(in the rows, 128 means zero)
These are runs of 7 systems, one row a step. Runs of the same system follow the same rule from any start.
j897, trace 1, 8 rows:
[[110 162 139 106 114  89 154 154 141 100 172 138 122 120 122 168  94 150]
 [104  95 176  94  90 116 110 164 117 134 149 128 125 113 132 153 157 130]
 [135 172 158 124  95  78 123 112 137 130 140 160 158 108 143 135 138 109]
 [146 151 149 107 129 121 128 178 144 126 176 110 119 115 139 159  89 126]
 [140  97 179 129  97 122  94 137 117 168 136 126 130 108 151 125 159 111]
 [170 180 135 154 129  97 136 119 155 144 150 148 153 121 151 117 115 118]
 [149 111 148 119 156 155 125 168 142 157 170  95 118 137 144 136 106 144]
 [141 107 162 161 125 134 100  98 125 173 114 144 149 123 150 109 173 141]]
j678, trace 2 (8 x 18):
[[ 98 140 149  78 137 104 161 159 162 112 164 122 137 148 116 146 117 145]
 [ 90 136 192  89 114  93 114 124 139 128 139 131 137 112 134 155 142 134]
 [137 169 152 115 107  86 117 158 151  96 130 133 125  92 133 157 119 100]
 [135 136 148  80 107 129 108 157 115 132 151  96 116 114 136 142 101  76]
 [149 120 158 144  87 103  96 112 102 156 135 117 102  92 154 119 119  86]
 [185 121 107 173 115 124 129 158 131 140 147 109  89 109 147 113  96 103]
 [153  70 132 143 131 153 133 141 123 183 158  97 112 148 146  88 130 126]
 [157 106 142 194 141 113 145 111 153 170 141 147 136 140 152  88 154 164]]
j433, trace 3, 8 rows:
[[110  86 198 155 126 152  69  79  79 188 132 125 114 104 156 143 151 174]
 [130 187 130 143  98 105 104 144 131  82 104 204 185  93 119 187 170 155]
 [123 176 121  35 139 190 100 141  87 139 161 103 160 145 122 170  75 101]
 [113  83 153 128 104 157  47 110  84 117  48 103  91  79 126 135 171  82]
 [169 164  44 143 100 130 139 203 141  54  94 151 135 112 102 144 124  83]
 [148  72  82  81 138 192 147 158 112 170 151  65 112 183 121  72 107  74]
 [148  63 104 225 105  99 141  82 129 140  71 138  88 120 137  49 178 110]
 [171 149  55 190 143 119 212 160 158 126 191 170 149 169 125 111  96 192]]
j835, trace 4, 8 rows:
[[120 113 141 112 105  76 161 143 144 125 158 107  94 128 132 110 109 101]
 [130 113 162 148 119  77 145 144 159 130 154 116  92 109 143 124 118 134]
 [134 118 155 138 134  89 157 164 182 126 151 129 126 131 138 120 141 144]
 [126 131 177 110 143 102 141 143 171 150 161 125 150 138 143 126 139 145]
 [133 154 175 120 154 121 111 145 166 132 139 132 152 116 142 156 134 153]
 [137 155 149  95 151 147 107 164 155 119 126 126 163 126 129 155 140 128]
 [145 155 146  89 136 155  88 143 125 135 124 113 154 118 137 149 123  94]
 [164 149 119 125 129 160  87 147 116 125 115 109 124 102 135 145 107  89]]
j897, trace 5, 8 rows:
[[ 89 115 140  65 125 129 151 115 110 150 173 103 122 162 121 121 102 126]
 [106 114 157 171 102  90 123  98 111 127 129 155 104  99 134 143 139 170]
 [135 140 113 117 119 105 169 184 165 104 153 152 158 145 118 133 143 140]
 [ 87 120 173  65 129 139 113 111 111 150 149 112 141 140 129 141 131 129]
 [130 159 149 167 109  97 104 113 125 108 114 164 129  84 137 161 134 151]
 [152 138 119  97 120 135 135 204 153 113 148 124 148 133 124 145 128 108]
 [120 122 167  95 108 135  89  95  96 165 129 112 132 118 144 125 132  93]
 [170 166 119 185 117  96 124 129 136 119 132 146 114  93 146 136 102 126]]
j504, trace 6:
[[138 111 144  90 143 200  91 130  93 187 149 106 158 151 140 134 130 127]
 [174 127 174 168 131 140  77 131 142 166 110 147 162 102 163 127 178 130]
 [166 184 101 110 158 174 114 153 143 124 126 144 193 146 126 146 127 126]
 [131 106 125 115 134 200  66 118  84 144  87 110 133 122 128 135 149 107]
 [177 158 123 195 136 130  92 123 145 120  86 152 139  91 147 131 146 125]
 [145 147  57 119 153 184 133 157 122  97 108 128 146 150 102 138 114 125]
 [120  84 110 159 121 160  98  84  89 133  71 120 101 120 123 104 156 114]
 [152 159  97 201 146 110 143 112 151 105 112 165 130 118 127 125 122 168]]
j182, trace 7 (8 x 18):
[[147 103 152 117 168 167 134 134 149 191 161 114 163 172 147 102 145 152]
 [133 129 191 168 152 129  83  82 140 160 104 141 143 104 156 130 162 162]
 [146 178 116 151 176 147 133 138 167 110 122 165 181 138 124 154 138 180]
 [117 151 146  64 160 192  83 121 114 140 114 114 176 142 124 153 136 120]
 [142 188 127 142 137 132  74  92 118  96  75 129 122  80 132 158 106  98]
 [157 155  63 115 153 169 130 183 141  80 113 106 119 130 105 146  89 103]
 [130  90 112  97 123 167 100 121 103 137  90  71  89 129 122  94 124  51]
 [152 112  91 205 133 100 146  98 134 117 106 107  56 108 133  86  92 112]]
j433, trace 8, 8 rows:
[[167 137  99 170 152 153 133 162 152 122 123 151 155 137 128 131 142 162]
 [128 127 125 108 161 168 130 102 130 165 129 126 171 171 130 102 143 136]
 [125 143 127 169 149 137 106  70 118 128  91 143 127 117 131 126 134 152]
 [120 146 111 125 158 163 128 150 132 104 129 144 148 136 112 165 126 178]
 [ 88 124 138  78 144 155 112  98 117 127 101 119 149 149 113 128 148 121]
 [114 150 106 139 133 126 110 102 117  85  82 126 104 104 112 143 112 119]
 [116 108 102 102 142 155 136 176 135  97 127 107 112 140 105 147 119 134]
 [105  96 120 105 122 117 143 110 135 123  96 109 116 145 114  87 151  87]]
j745, trace 9:
[[119  64 136 129  89 111 142 188 128 120 143 119  93 119 124 130 151 130]
 [143 128 129 108  78 107 141 113 105 168 156 139 154 145 141  92 138  80]
 [139 141 137 142 114 119 133 141 107 145 187 129 107 115 143 155  81 161]
 [133  65 146 142 105 136 122 172 126 148 137 130 123 127 136 123 175 142]
 [158 156 127 128  97 122 122 120 113 160 149 161 176 134 142 116 141 106]
 [141 138 132 130 137 158 111 161 111 131 161 125 124 118 133 172  98 165]
 [140  87 138 137 110 153  91 153 117 137  97 129 133 113 132 127 179 114]
 [167 179  97 133 110 131 119 128 117 126 128 149 157 121 131 129 112  95]]
j835, trace 10 (8 x 18):
[[107 136 172 133  97 114 115  66  91 182 151 192 196 140 144 131 177 175]
 [116 190  99 141 148 153 127 130 113  94 142 189 179 128 112 198 114 214]
 [ 77 107 124  43 100 186  98 163  73 112 118 146 173 146  94 177 173 135]
 [132 200 117 102  62 123  76  88  56 117 113 163 155  88 130 164 110  69]
 [147 145  40 124 101 166 125 185  72  76 140 114  84 111 102 173  56 108]
 [132  40 111 122  37 132 112 158  61 147 124 104  75 114 127  96 151  53]
 [188 137  86 225  69  61 163  97 108 152 159 150  84 106 154  75  87  94]
 [131  38  95 187 137 123 205 178 144 148 193 116  73 168 126  94 115 206]]
j182, trace 11, 8 rows:
[[133 112 159  93 144 133 113 169 172 118 106  95 130 125 127 125 154  93]
 [155 156 137 138 138  99 132  94 158 139 116 115 127 125 145  91 114  80]
 [153 121 137 143 164 134 139 164 163 134 156  96 104 129 141 129  97 144]
 [128  86 162 126 143 131 113 132 159 143  97 109 130 131 137 101 176 111]
 [147 158 130 162 157 107 148  85 159 146 134 136 140 139 143  98 118 139]
 [122 116 154 116 172 157 123 155 151 140 151 111 133 141 131 149 125 176]
 [112 134 164 120 139 126  96  96 144 126  79 138 155 119 131 125 176 119]
 [142 195 109 132 159 127 138 112 145 111 138 141 151 133 127 141  88 140]]
j678, trace 12:
[[101 130 116 167 204 183 105  62 121 120  79 131 126 135 115 138 129 204]
 [ 94 108  83 127 160 149 141 124 157  68  46 140 143 149  86 114 183 139]
 [ 77 174  94  73 155 132 160  63 124 101 110 137 160 173  94 115 112 125]
 [ 65 152 136 110 149 137  99  79 103  79  85 127 105 104 103 176 112 161]
 [ 88 123  98 102 100 104 132 130 121  58  75 124  97 111  90 135 135  87]
 [ 92 143 103  86 104 102 154  85  91 113 143 106  89 136 109 120  70  90]
 [ 95  95 139 149 109 106 122 103  94 117 132 103  48  96 125 142  92 142]
 [121  74 111 154 103  85 172 153 143 111 136 110  66 125 117  98 123 121]]
j504, trace 13, 8 rows:
[[ 98 124 172 139 195 142  79  84 155  99  57  82  79  93 126 144 123 141]
 [124 153 132 141 186 112 125 153 204  56  73 110 105 103 114 148 128 135]
 [ 92 130 103  84 167 141 131 110 147  76  72  80  93 135  97 117 107  89]
 [117 118 139 167 157 104 119  91 149 103  88  91  56  94 130 117 100 123]
 [123 122 102 145 164 103 174 155 185  80 119 108  91 134 110 119 110 144]
 [ 83  91 117 105 147 118 163  94 140 118 109  94  94 158 107  87 127 116]
 [103 122 160 161 155  85 152  83 157 131 136 119  92 124 138 114 113 169]
 [ 89 119 144  98 155 109 167 154 170 106 151 124 128 151 112 140 131 174]]
j745, trace 14:
[[169 107 122 108 106 151  97 201 134 121 112 101 121 109 132 129 142  62]
 [182 148 105 136 107 138 102 119 104 150 125  99 110 110 147 104  86  48]
 [174 110  86 190 129 137 137 146 120 131 143  98  63 112 139 112  73 121]
 [160  67  88 185 126 143 157 120 122 167 130 118 108 159 137  58 142 125]
 [152 135 102 188 136 131 162  69 112 179 159 161 150 161 144  87 118 173]
 [117 103 128 171 161 158 146 127 128 151 155 163 151 156 129 143 149 237]
 [109 119 152 127 140 158 107 116 129 145 106 181 207 150 124 139 212 184]
 [116 203 143  93 142 155  89 128 126  99 112 176 206 118 118 197 146 160]]

Which system made each of these runs?
trace 15, 2 rows:
[[ 84  36 139 104 113 181  78 141  80 119  73  90  83 115 109 137 173 117]
 [160 182  85 168  85  79 130  64 119 116  84 164 142 111 132  79 130  53]]

j835
trace 16:
[[219 191 123 179 119 124  90 138 131 147 139 129 128  82 167 133  81  82]
 [189  89  91 163 162 188 124 206 144 139 142  81  91 131 137 121  99 127]]

j745
trace 17, 2 rows:
[[119 122 108 128 123 144 141  73 103 162 119 158 177 172 124  86 165 133]
 [131 166  97 170 161 152 124 109 123 103 115 160 145 125 117 156 114 188]]

j678
trace 18, 2 rows:
[[126 115 130 155 141 131 114  69 107 145 112  89  71 115 138 102  89 109]
 [122  88 105 174 156 124 159 156 160  96 114 117  84 130 114 122 131 171]]

j182
trace 19 (2 x 18):
[[160  75 160 122 104 151 127 210 124 183 196 123 142 138 153 136 150 148]
 [181 131 170 146  86 138  83 134 102 197 156 153 173 110 170 126 161 110]]

j745
trace 20, 2 rows:
[[ 94  83 123 105 157 164 134 127 110 131 139  78  81 147 115 129  97 150]
 [121 105 154 161 105  93 103  91 131 122  73 139 116 100 133 105 178 105]]

j835
trace 21:
[[161  90 140 104  84 129 129 208 149 153 140 141 175 141 138 110 198  87]
 [187 168 103 149 102 111 128  83 112 172 138 132 145 131 154  74 103  57]]

j433
trace 22, 2 rows:
[[110 142 149  85 161 173  86  70 106 153 106  92 135 136 133 122 114 100]
 [157 133 167 176 158 135  81 149 157 124 108 121 111  81 151 159 133 156]]

j504
trace 23:
[[101  98  96 154 153 161 158  99  96 144 153 131 109 164 115 123 105 201]
 [ 65 103 137 129 124 115 149  85 115 120 116 168 147 150 108 130 175 191]]

j433
trace 24 (2 x 18):
[[ 49 116 170  80 104 123 100  89  90 109 100 150 143 120 107 165 173 153]
 [115 198 111 119  99  89 124 149 133  52 109 172 146  91 105 186 122 129]]

j897
trace 25 (2 x 18):
[[132 138 156  98 181 175 114 170 153 143 158 116 158 144 133 168 120 178]
 [137 122 183 129 135 147  58 127 138 139  74 130 154  95 143 141 189 111]]

j745
trace 26, 2 rows:
[[119  83 142  48 104 116 141 148 152 141 109  76 124 156 122  65 161  22]
 [185 136  89 209 110  73 148 109 149 115 110 107  58  91 144  75  84  70]]

j433
